Z: 4 groups of rows, each row roughly a mix of its group's hidden directions:
Z (132 x 10):
[[  1  50  -4   2 -25  14   0  13 -16  -8]
 [ 16 -18  -8 -15  39   6   4 -23  30   6]
 [-17  -9  -9  34  21  23   7 -17  -8  29]
 [ -5 -33  30  19  -8  13   9   6  26  22]
 [ -4 -26  -2 -19  13 -21  39 -11 -10 -21]
 [ 30  16 -21  20 -24 -19  -4  11  13  25]
 [ -9   2   2  11  22 -16  16 -26 -44 -10]
 [ -3 -23   3  17  25 -14   6 -27  18 -33]
 [-10  -6 -10   7 -29 -17  16  29 -32  19]
 [  1  16   2  20   8   5 -55  -7   9  -2]
 [-35 -18  29   5   1  30 -19   6   9  -9]
 [-29  19  23   7 -32  -2   1  27 -17   1]
 [ 15  20  22   8  37 -13   1  16 -24  18]
 [ 15  45 -19 -17  -7  -4  -3  -4 -20 -21]
 [-18 -20  -5  20 -17 -24  -9  -4  41  -4]
 [-14  -4  11 -20 -40  14 -34   3  -3  14]
 [-24  13  20  -7 -36 -13   4  23 -15  22]
 [-27  22  20  12  11 -24 -31  -3 -14 -17]
 [  3  16 -10  17 -15 -18  23  34 -30 -11]
 [ 12 -17   9  31   8   3  15   3 -23  39]
 [-22  45 -13 -12   9  -2 -11 -10  19 -18]
 [-21 -11 -21  25  22  27  -4 -22  -9  23]
 [-21 -14   1  33   9 -19  30  10 -14 -22]
 [ 13 -31 -13   5 -27 -12  36  12  14  -4]
 [ 12  14 -20  36 -20   3 -20  28  -6  16]
 [-24  -2   9   3 -21 -29  26  21 -20  19]
 [  9  22  -6 -14  13  18 -21  -8  36  27]
 [ -3 -14 -25  25  23  -9  32   3 -26  11]
 [ 38 -31   6  17   4  22 -24  -4   3   5]
 [ 20  12  21 -14  22  19 -38   6 -14  12]
 [ -4 -25 -28   0 -31   2   1  31 -17 -17]
 [  7  -2  18  -2  20   0 -50  -7 -10  22]
 [  6 -40 -11  -9   5   7   8 -23   6  37]
 [ -4 -25   2 -20  -3 -25  38  19   7 -19]
 [ 15 -26 -19  13  30 -25  26 -14   3  -5]
 [-21 -19  13 -31  17  17   2 -29  -5 -22]
 [ 47  22   4   3  10   5 -17  -8  20 -18]
 [-32  -9  19 -10 -33 -30   8   4  -8  16]
 [-33   8  11  -1 -34   4   1  30 -22   9]
 [ 16  10   3 -13 -25  20 -24  19  37   5]
 [ 12  11  15 -28 -14  20 -36  -7  26  -6]
 [ -6  34   0 -10   8  26  15  30  26   7]
 [-34  31  12 -25  13 -11 -20   0  14  11]
 [  5  -7   3  41 -18 -10   5  38 -11  -6]
 [ 21  21  15 -23  23 -30  -1  13  -7 -23]
 [-10 -11 -18  19 -22   4  -4  49  -8  -2]
 [-38  22  12 -14   2 -30  15   1 -17 -13]
 [ -3 -37  10 -21  16  -6  -8  -8  33 -20]
 [  2   1 -29  15 -12  20  46   3  10  -5]
 [ 35 -42  -8   4 -20   0  15  -5  -8  -9]
 [-11  15 -23  17 -17   2  41  18  16 -12]
 [-25  22 -12 -34  -8  -6  -8 -18  32   1]
 [  3   0 -38   6  12  25  11  24 -29   8]
 [ 34 -29  19  19  -2   2  -6   6 -23 -23]
 [  4   4  14  33 -17   6  16  14 -14  40]
 [ 29   3 -26  35 -11  21   4  21   5   5]
 [ -3   8  -3 -20 -15  31 -44 -17   4  -6]
 [  3   7   4  27 -27 -20  14  33 -26   0]
 [-14  16  -3 -35   8  -1 -31 -26  12  21]
 [ -5  12  -3  27 -26  19   3   3 -13  41]
 [ -5  19 -14  -6 -10  17  31  25  36   0]
 [  6  41  -6  15 -16  11   2  11 -30  21]
 [ -6  22  10 -17 -30  -6   2  21 -16  37]
 [  6  11 -31 -24   4   1  -3 -23  -5 -40]
 [ 37   8 -15 -22  11  10 -16 -19   9  28]
 [ 38  26   8   7 -14 -29  10 -14 -17  -5]
 [ 16  -7  30   7  -6 -18  19   2  43   5]
 [  2 -39  29 -20   0 -25 -10 -16 -11  -5]
 [  3 -20   4  36  -7  28  26 -17  -1  19]
 [  3  -9 -42  -8 -25   5  -5  26 -21 -11]
 [-35 -25 -12  -2   9  36 -14  15  -2  -7]
 [  1 -44  10   0  29 -28   6  -3  10   6]
 [  7  25  30   8  16   9 -13 -12  33  22]
 [  5   0  21  35   2   5  17   8  -9  42]
 [ 15  24  -4  14 -20  18 -34  15  19  21]
 [ 29   6 -16 -35  -3 -24  24 -15  11  -3]
 [  7   8  13  30   5  -3  11  13 -23  43]
 [  1   5  22  27 -11 -10  11  26 -14  38]
 [-21  13   6 -11  -2 -32  31   0 -15  31]
 [-10 -36  -7 -17   5   8  -6 -22  32 -22]
 [ 19   8 -43   6 -23  10 -20  15   3  17]
 [-39  -1  -3  16  17  -5  29 -24 -18  -1]
 [ -6 -24  29  -5   7 -26  15  -1 -35 -14]
 [ 11  40 -25 -19  -7  -6  -8  -4 -23 -21]
 [ -6  -1   6  10  -7   3  35  38  30  -7]
 [  0  28  14 -21 -17  34 -28  13   9   2]
 [ 20   0   8  29 -22   5  25  -2 -15  34]
 [  9  -2  -7 -19   9  34  23  11  25  30]
 [  3   1  19 -26  31 -12  25 -30  12  -7]
 [-22 -23  -3  31 -15 -27   8 -15  16 -20]
 [-13 -24  -8 -20   2  10  -7 -17  32 -35]
 [  8  32  18 -20  24   0  -6 -37   6  10]
 [-42  23   6 -28   5 -20   1  -7  17   9]
 [ 30  29  11   5  -4 -32  11 -10  16  21]
 [-11  10  45  -2  22 -10   8 -25  17   7]
 [ -1  24  -4 -33 -17  -9 -14   8  12 -38]
 [ 20   3 -28   9 -25 -18   5  21 -34   0]
 [-43  -1  -4  18  11  -5  33 -21   2  -6]
 [ 25  -1 -15  36 -11  12  15   9 -21 -25]
 [ 53  19  -2   1   9  -1 -14  -7  17  -6]
 [ 17  25   5  19  -6 -17  14  16 -30  29]
 [-23 -34 -12   6  13  -7   2 -23   2 -35]
 [ -6 -11  10 -39  14   0 -21 -28   3  26]
 [ 21   3  10 -32  11  14 -38  -4   1  23]
 [ -4   1 -15 -32   7   8 -17 -20  22 -37]
 [  5  25 -27 -28   6 -24 -11  -4 -16 -27]
 [-15 -10 -11 -37   2   4  -1 -16  -1  42]
 [-12  18  -4 -16 -13 -13  22  20 -23  38]
 [ 27  18  -8  33 -20 -20  -2  22   7  19]
 [ 21  22 -19  -4   3  10 -15   0  35  32]
 [  8   8   2  25  11 -28  19 -19 -39  -3]
 [ 15  -2 -43  25 -14 -11  -2   9   1  28]
 [-26   4  14   5 -28  26 -27  12  -5 -25]
 [-21 -15  10 -25  31  11  14 -19 -14 -25]
 [ 23 -15 -16  -7  21  15 -22 -29  20 -22]
 [-32  39   8  10  20  -5 -23  -5 -10  -8]
 [ -2 -47  10 -11   2 -18   0  -5  32  -4]
 [  3 -28  -2 -16   9  -1 -23 -26   6  39]
 [ 11  27  14 -21  28  -2   1 -37  11  10]
 [ 27 -35 -14   5 -14  10  34  -5 -14  -2]
 [ -1   5  11  32  -6  -4  13  19 -23  40]
 [  5  25  22  37 -15  -7   8  27 -11 -13]
 [ 10  35 -15 -26   2 -26  -7   5 -16 -25]
 [ -2  23 -16 -31  18 -31 -20   2  -6 -19]
 [ 37  16 -27 -17   2 -22  16 -21  -2   6]
 [ 17   5  22 -22  -4 -26 -12 -30  30   0]
 [  9  29  27  21  14  -2 -12 -13  22  29]
 [ 28  10   2   1  17  21 -27 -22  23 -22]
 [ -7  42  -3  27   3  24   7 -10  -5  24]
 [ 38  13  -5   0  16  21 -23 -13  20 -20]
 [  9  31 -23 -29 -12  -7 -17   3 -16 -26]
 [ 29  12 -19 -12 -19 -25   6 -34 -14   6]]

which group is each row in? (one row of each group first):
[-30 -30  34  -8  -3  18  -4  -5  15 -17] => G
[-18 -10   2  35   6 -19  27  10 -14 -28] => A
[  3 -52  15 -11  -8 -18  -4  11  16   3] => M
[ 28 -15 -16  27 -17   8  19  -3 -20 -27] => H

[ 9 14 -9 12  3 30 29 35 17 11] => H
[ 9  3 -8 12 14 35 33 24  7 22] => H
[ 17  31  32  -1 -19 -15   9  31  -4   2] => M
[ 20  15   8 -28  17 -31  -2  13 -10 -30] => M
[-33  38  -4  30  15   4  -1  10   5  -3] => H
[ -4 -37 -22 -23 -22  -1  13  -9 -12 -26] => G
[  8 -21  34 -21   7 -21 -25  16   4  19] => H
[  8  33 -22 -19 -36  -1  -4   1 -12 -21] => M
[ 20   9   3  21 -24 -15  18   7 -22  35] => M
[-16  46 -10 -20   5   4 -20  -6  17 -15] => M
[ 15  34  10  13  -3 -12   7  21 -32  24] => M
[-39  31 -14 -19   1 -13   8  -2  17  19] => H
